Some points:
np.array([-40, 30, -33, -29, 12, -15, -13, 7, -19, -4, 28, 32, -10,
          -26, 6, 29, 29, -20, 11, 3, 14, -12, 30, -23, -17, -7,
          -25, 16, -76, -12, -19, -29, -31])
np.array([-13, 32, -3, 18, -2, 23, -24, -28, 36, -5, 3, 28, -44,
          -40, -36, 17, -23, 9, -33, 18, -14, -11, 19, 1, -40, -23,
          -16, 14, -18, 30, -38, -26, 16])
np.array([19, 8, -38, -27, 29, 3, -11, 41, -3, 26, -34, -15, -9,
          -22, 18, -21, -12, 58, 3, 21, 2, -11, -12, 10, 6, 19,
          -18, -8, 27, 38, -55, 30, -14])
np.array([-46, -14, -17, 8, -15, 23, 16, 2, 37, 0, 25, -31, 36,
          8, -28, -19, 32, 14, 12, 15, -19, 35, 26, -7, -26, -21,
          -7, 23, -30, 32, -16, 28, 22])
np.array([14, 19, -41, 25, 17, 37, -44, 20, -36, -17, 26, 23, -22,
          25, 17, 16, 25, -23, -7, -1, 28, -20, -35, -2, 18, 26,
          43, 7, 31, 26, 15, -25, 60])
np.array([12, 34, -7, -26, -9, 24, 51, -17, -15, -11, -10, 13, 29,
          12, 25, -5, 31, 36, -14, -27, -19, 24, 21, -10, 11, -28,
          1, -23, 10, 25, 27, 5, -8])
np.array([-3, 30, 36, -9, -13, -13, -11, -3, -24, -23, 15, 25, -22,
          13, 3, -2, 25, -19, 22, 31, 28, 43, 31, 38, -35, -16,
          19, -40, 13, 32, -12, -36, -20])
np.array([0, -14, 46, -10, 13, -11, -24, 9, -24, -8, -10, -22, -22,
          24, 8, 17, -18, -13, 16, 11, -58, -20, 27, -1, 11, -23,
          -53, -18, 21, 18, 17, -32, -20])
np.array([-32, -10, 40, -22, -40, -10, 28, -9, -2, -1, -10, -15, -7,
          -21, 15, 35, -19, -7, 15, 23, 16, -9, -25, -11, -4, 34,
          -60, -1, 9, 14, 13, -38, 2])
np.array([25, 29, -12, -11, -21, 1, -29, 14, 19, 58, -8, 9, 26,
          10, -25, 16, -23, 6, -18, -5, -8, 44, 23, 3, 5, 27,
          -18, 5, -41, 19, 61, -19, 30])
np.array([2, 16, 30, -8, -3, -24, 5, 19, -8, 18, 20, 27, -18,
          -32, 5, 8, 31, -14, -34, 28, 3, -20, -24, -28, 7, -16,
          16, -11, 2, -26, 16, 16, 9])
np.array([-18, 43, -9, 24, -40, 29, -11, 6, 39, -37, 7, 13, -49,
          29, -34, 26, -33, 19, 2, -8, -21, -16, 9, -9, 15, -17,
          -23, -16, -12, -35, -4, 31, 24])
np.array([2, -9, 2, 20, 17, 36, 17, 17, -21, -3, 21, -20, -38,
          -25, 33, -24, -15, 23, -11, 10, 31, -22, -20, 51, -28, -25,
          -15, 21, -18, -16, -19, 29, 37])
np.array([34, -32, -28, 12, -2, 20, -4, -6, 29, -9, 24, -34, 26,
          11, -26, 37, -11, 14, 14, 13, -20, 28, -40, 13, 15, -25,
          -12, -10, -24, 26, 35, -30, 15])
np.array([-1, -3, -34, -35, -41, 1, 16, 26, -16, 9, -27, -10, 5,
          -27, 17, -17, 29, -2, -2, 9, -4, -9, -29, 19, -8, -35,
          -15, 12, 31, 31, -21, -31, -17])
np.array([-5, 6, 19, -19, -38, -3, 19, 22, 69, -40, -23, -16, -4,
          -22, 18, -24, 27, -2, 36, -53, 8, -11, -27, -15, 35, 28,
          24, 1, -5, 19, -13, 29, 11])
np.array([-39, -13, 17, 49, 27, 43, 47, 0, 2, 27, -25, -17, -21,
          -14, 20, 26, -18, 56, -3, -30, 22, -31, -21, -3, 15, 21,
          6, -2, 11, -39, 22, -48, -17])
np.array([7, 25, -11, 2, 8, 16, -48, -2, 32, 34, 5, 17, 20,
          -39, -27, 24, -10, 9, 4, 4, -22, -11, -29, 32, -17, 23,
          -13, 2, -28, 28, 1, 34, 20])
np.array([-3, -14, 32, -14, 3, -9, -20, -30, -9, -21, -17, -13, 42,
          27, 16, 24, -12, -12, -15, 15, 28, -22, -23, -33, 12, -15,
          -60, 27, 6, 29, 1, 17, -2])
np.array([-24, 29, 11, -11, 31, -14, -21, -8, -1, -15, 12, -24, 17,
          31, 8, 3, -14, -22, -50, -33, 28, 25, -10, -3, -17, 0,
          8, -26, 10, -22, -24, 15, -4])
np.array([14, -27, -29, 28, -16, -30, -18, 28, -24, -15, -28, 29, 40,
          -29, 13, 43, -21, -25, 1, -5, 19, -9, 31, 11, -23, 28,
          -19, 16, 24, -24, 21, 32, -23])
np.array([-46, -43, -22, 12, -22, 25, 12, 18, -30, -18, 7, 31, 28,
          15, 34, 40, 33, 12, -14, 8, -19, 35, 15, 42, 7, -20,
          -11, -7, -23, -14, -7, 23, 27])
np.array([5, 28, -50, 32, -22, -31, 15, 15, 39, -9, 29, 11, -11,
          21, 7, 31, 15, -10, 13, 9, 20, -15, 17, 6, 6, 28,
          46, 8, 16, 16, 19, -28, -30])
np.array([-2, -4, -15, 40, -37, -6, -29, -22, -30, -18, -11, -19, -9,
          -20, 7, -35, -23, -8, -2, 14, 22, -10, 32, -6, 18, 30,
          -11, -6, 14, 29, -9, -29, -31])
np.array([-11, -22, 12, 11, -10, 23, -16, 20, 22, -54, -43, 29, 26,
          18, -33, -34, 37, 22, -18, 3, -12, -19, 13, 20, -10, 40,
          3, -24, -27, -27, -10, -32, 6])
np.array([-2, -14, 19, -8, -18, -1, -32, 22, -3, -57, -30, -5, -18,
          20, 13, 20, -29, -21, -32, 18, 16, 44, -23, -23, 8, -15,
          30, 23, 9, 30, -10, 25, -6])
np.array([-34, -32, 4, -7, -11, -9, -26, -37, -2, 7, 47, -13, -8,
          -31, 16, 11, -19, 49, 15, 40, 16, 33, -24, -22, 34, -20,
          26, -9, 5, 34, 9, 10, -9])
np.array([31, 28, 41, 38, 9, 23, 24, 22, 41, 28, 13, 1, 37,
          6, 11, 18, 25, -30, -13, 34, -42, -23, 24, 9, 26, 15,
          24, 28, 11, 17, 15, 20, -29])
np.array([40, -7, -15, 44, -10, -8, -13, -16, -21, 5, -36, -12, -22,
          -21, 15, -30, -13, -24, -8, 11, 14, -13, -18, -2, 37, -20,
          -4, -13, -79, -15, -6, 31, -29])
np.array([-36, -2, -29, 25, -6, -7, -7, -20, 51, 3, -27, -18, 36,
          30, 19, -20, -31, -12, -7, 3, 24, -15, 31, 10, 3, -22,
          -15, 27, 32, -25, -8, 28, -31])
np.array([16, 31, 12, 51, 35, 14, 0, -49, -16, -21, 15, 13, 11,
          20, 19, -3, 46, 37, 0, -25, -25, 15, -35, -36, -40, 33,
          -6, 6, 8, 16, -12, 6, -26])
np.array([20, 19, -2, 45, -31, 33, 61, -54, -7, 24, -6, 32, 11,
          21, 15, -1, -25, -42, -13, -12, -28, 27, -34, -15, -21, -34,
          10, -38, 8, 19, -11, 5, -11])
np.array([19, -26, 10, -16, 0, -27, 19, 3, -9, 13, -38, 37, -16,
          21, 15, 7, -22, 43, -4, 29, 33, -14, 34, -27, 7, 33,
          19, -33, -12, 22, 20, 17, 10])
np.array([-13, 36, -22, -38, -6, -3, -24, -15, 42, 5, 21, 29, -17,
          -24, 12, -45, 19, -3, -9, 4, 17, -13, 20, 10, 57, -21,
          -26, -12, 22, -17, 16, -30, -21])
np.array([34, 53, 24, -25, -6, 30, 10, 15, -12, 34, -3, 4, -25,
          17, 23, 5, 21, 42, 10, 14, 22, 34, 27, -18, -13, -25,
          -1, 29, 15, -35, 37, 22, 1])
np.array([-36, 5, 17, -29, -31, -14, 6, 5, -10, 5, -2, -9, -4,
          34, 17, -42, -38, -10, 48, 6, -3, -13, -21, -8, -16, 28,
          34, 44, 1, 9, 13, 20, 2])
np.array([47, -9, 5, 22, -1, -47, 35, 7, 36, -9, 10, -28, 21,
          18, -39, -19, -9, 23, -15, 27, 40, 28, -23, 34, -28, -9,
          -3, -12, -20, -23, -29, -32, 35])
np.array([20, 26, 24, -24, -15, 44, -17, -27, -17, -19, 24, 8, 41,
          -30, 13, 5, 37, -19, 31, 30, 23, -22, -30, 11, 7, 36,
          20, -7, 4, -28, 15, 11, -14])
np.array([13, -2, -40, -32, -28, -20, 5, -16, -16, -7, -15, -23, -15,
          -22, -45, -21, 33, -15, 18, 1, -3, -17, -26, -10, -23, -17,
          -27, 15, 25, -35, 14, 24, -8])
np.array([24, 3, -36, -27, 11, 2, 11, 27, -16, -17, -26, -7, -13,
          38, 12, -24, -23, -14, 27, 2, 1, -17, -24, -12, 12, -16,
          -7, -3, -71, -20, -23, -29, -28])
np.array([-42, 1, 30, 38, 16, -19, -8, 8, -14, 59, -15, 4, -9,
          -22, 14, -42, -29, -14, 50, -51, -2, 42, -8, 15, -16, 12,
          28, 33, -9, 21, 17, -29, -6])
np.array([4, -46, 3, 3, -21, 22, -25, 33, 23, -6, 21, 34, 28,
          -39, 32, -43, -22, 18, -26, -3, -29, -22, 10, -3, -31, -27,
          9, -1, -20, -18, 25, -27, 13])
np.array([-18, 22, 2, -17, 22, -20, -5, -32, 2, 13, 7, -28, 20,
          -29, 12, -1, -6, -25, -34, -20, 31, 32, -5, -9, -29, -2,
          8, -56, -2, -21, 3, 15, 10])
np.array([8, 31, 2, -24, 35, 15, 22, -14, -18, -23, 8, 22, 18,
          18, -48, -11, -24, 20, -41, -21, -15, 20, 34, -22, 16, 34,
          9, 3, 7, 23, 15, 2, -21])
np.array([36, -39, -24, 35, 31, -26, 18, 11, 38, 6, 45, 34, -29,
          18, 13, -27, 23, -21, 18, -4, 23, -23, 23, 1, -8, -32,
          -39, 8, 17, 32, 37, 35, -25])
np.array([-28, -22, -2, 15, -36, 5, 34, -3, -42, -9, 43, -38, -28,
          23, -34, -31, 35, 14, -31, 9, -19, -29, 25, -1, -14, 43,
          -18, 13, -36, 14, 10, 21, 30])
np.array([28, -37, 22, -16, -37, 40, -27, -4, -16, 39, 21, 30, -26,
          32, -48, 11, 25, 20, 3, -57, 22, 22, 19, 7, -1, -27,
          8, 6, 19, -32, -13, 20, -23])
np.array([-35, 46, -15, 23, -7, -45, -8, -7, -40, -12, 3, 18, 25,
          26, 24, 24, -20, 33, 16, 2, -33, -21, 24, 61, 31, -20,
          -7, -10, -19, -22, -18, 22, 37])
np.array([-28, -25, 27, -12, 20, 1, -42, -9, 59, 5, -18, -25, -14,
          23, 8, 22, 34, -7, 17, 20, 12, -15, 29, -10, -6, -7,
          24, -29, 3, -32, -8, -27, -14])
np.array([-3, -25, 7, -16, -13, -10, -26, -20, -10, 50, -23, -6, -3,
          35, 12, 21, 35, -12, -19, -56, 4, -26, -29, -23, 15, -25,
          13, 22, -9, 17, -20, -33, 6])
np.array([-3, -20, -18, 6, -6, -38, -6, -38, 34, 11, -35, 40, -33,
          20, 25, -30, 28, -28, 7, 2, -38, -6, 13, 4, -5, 30,
          -20, -10, 32, 11, -3, -17, 77])
np.array([-28, -21, -3, -30, 37, 47, 49, -18, 3, 4, -24, -5, -26,
          -24, -42, 25, -23, -39, 5, -30, 32, -17, -6, 45, 2, 23,
          8, 5, -2, 21, 21, 15, -6])
np.array([-10, -20, -1, -4, 36, -33, -10, -5, -8, -61, -25, -9, -36,
          -36, -43, 6, -10, 37, -9, -33, -46, 28, -20, -9, -1, -19,
          17, -28, 17, 24, 30, 12, -18])
np.array([41, -13, 0, -1, 15, 10, -34, -12, 18, -36, 17, -41, 11,
          12, 40, -42, -16, 15, -15, -3, -19, 26, 17, 25, -24, -12,
          -6, 35, -17, -29, 37, -22, 16])
np.array([43, -14, 14, -7, -19, -25, -10, -16, -8, 43, 34, -36, -10,
          -20, 6, 22, -10, 40, 10, -31, 12, -28, 38, 0, 26, 29,
          20, 1, 2, 21, -51, 24, 5])
np.array([35, 27, 1, -5, -6, 0, -22, 5, 15, 3, 7, 12, 13,
          17, -24, 19, -17, 11, -20, -7, -14, -23, -41, 65, -29, 27,
          -18, 22, -10, 13, 35, -29, 5])
These points spread out most along one direction. Take the direction at right angles to it along which they spread out most. Then take the direction at right angles to both along which they spread out most. Go by this last direction. Where along it does each point below lie, from 0 to 99? 50 is the average, and the first point above lies past it. One standard deviation of the points above along it is 16.
np.array([-16, -13, 8, -11, 78, -12, -8, -10, 1, -8, -28, -13, -23,
          19, 14, 26, 37, -15, 14, 28, 6, 37, -12, 2, 25, -11,
          13, 11, -9, -24, 15, 23, 11]) 46
np.array([40, -8, 13, -7, -29, -20, 30, -1, -6, -17, 29, -25, -13,
          -23, 0, 32, -28, -24, 12, -31, 0, 28, 31, -6, 36, -20,
          27, 23, 9, -31, -26, -35, 10]) 47
np.array([-9, 2, -16, 38, 4, -10, 8, 51, -8, 36, -27, -16, -5,
          -24, 9, -5, 33, -3, -8, 17, -11, 44, -18, -26, 1, 26,
          -20, 20, 15, -26, -26, -24, -11]) 51
np.array([29, 1, 13, -4, 13, -19, 29, 21, -8, -22, -30, -23, -1,
          -35, 5, 34, 37, -10, 22, -39, 6, -19, 39, -14, -13, -27,
          17, 21, -4, 27, -27, -28, 12]) 51
np.array([3, -16, -40, -29, 28, 2, 16, 44, -5, 29, 45, -12, -17,
          42, 2, -15, -28, -15, -2, 23, -11, 31, -20, -7, 24, 36,
          -20, 1, 23, -24, -46, -33, -13]) 50
np.array([-18, 20, 3, -10, 31, -24, -3, -17, -9, 9, 23, -32, 25,
          -25, 5, 1, -6, -19, -30, -21, -61, -36, -16, 4, 20, -14,
          23, -50, 12, -29, -6, 7, -6]) 42
np.array([27, -13, 42, -6, 34, -1, 20, 30, 1, -13, 32, 53, 35,
          -15, -2, -27, -17, -20, 46, -33, 5, 29, -16, -6, 54, 26,
          -49, -15, 0, -8, -64, 18, 9]) 48
np.array([12, -21, 5, -10, 15, -31, -4, -23, -11, 19, -23, 43, 42,
          25, -52, 13, -17, 43, 42, 28, 7, -29, -26, -21, -37, -24,
          31, 7, 13, -32, -13, 4, -12]) 46
np.array([-27, 15, 3, -10, 22, -14, 12, 28, -7, 1, 27, -28, 30,
          28, 7, 1, -11, -14, -22, -38, 31, -31, -8, -14, -53, -11,
          3, -68, 7, 30, 7, 14, -6]) 39
np.array([24, -18, 5, -24, 1, 48, -3, -1, -9, 16, -25, -35, -26,
          19, 14, 14, -21, -37, 28, 31, -54, -13, 33, -16, -36, 30,
          25, -20, 2, 8, -3, 28, -9]) 49
np.array([-28, -5, 33, -14, 9, -17, 34, 12, -17, 16, -15, -1, 1,
          22, -53, -39, 20, -15, -13, 28, 2, -23, -13, 28, 45, -33,
          36, 42, 3, 26, 6, 9, -8]) 48
np.array([-9, 24, 21, -7, -5, -19, 13, 31, -2, -1, 27, 34, -23,
          -27, 3, 8, -31, -15, -5, 25, -1, -18, -23, -40, -21, -19,
          20, -8, 10, -28, 12, 16, 7]) 56
np.array([-25, -5, -15, 35, -28, -18, -15, 9, -19, 17, -17, -20, -14,
          -21, -48, -15, 32, -16, 7, 5, 4, 45, -17, 10, 23, 32,
          -22, 0, 17, -31, 22, 28, -22]) 47
np.array([9, -40, -8, -34, 14, 16, 35, -61, -4, -21, 14, 32, 15,
          -33, 20, 6, -17, 12, -29, -10, -28, 22, 23, 2, -14, 39,
          21, 18, 12, -33, -14, 3, -12]) 41
np.array([-2, 2, -20, 30, 28, 49, -19, 1, -32, -5, -21, -20, 47,
          -29, -49, -30, -20, -22, 29, 15, 26, -18, 42, -40, 16, -30,
          -8, -1, 34, -13, 5, -28, 65]) 48
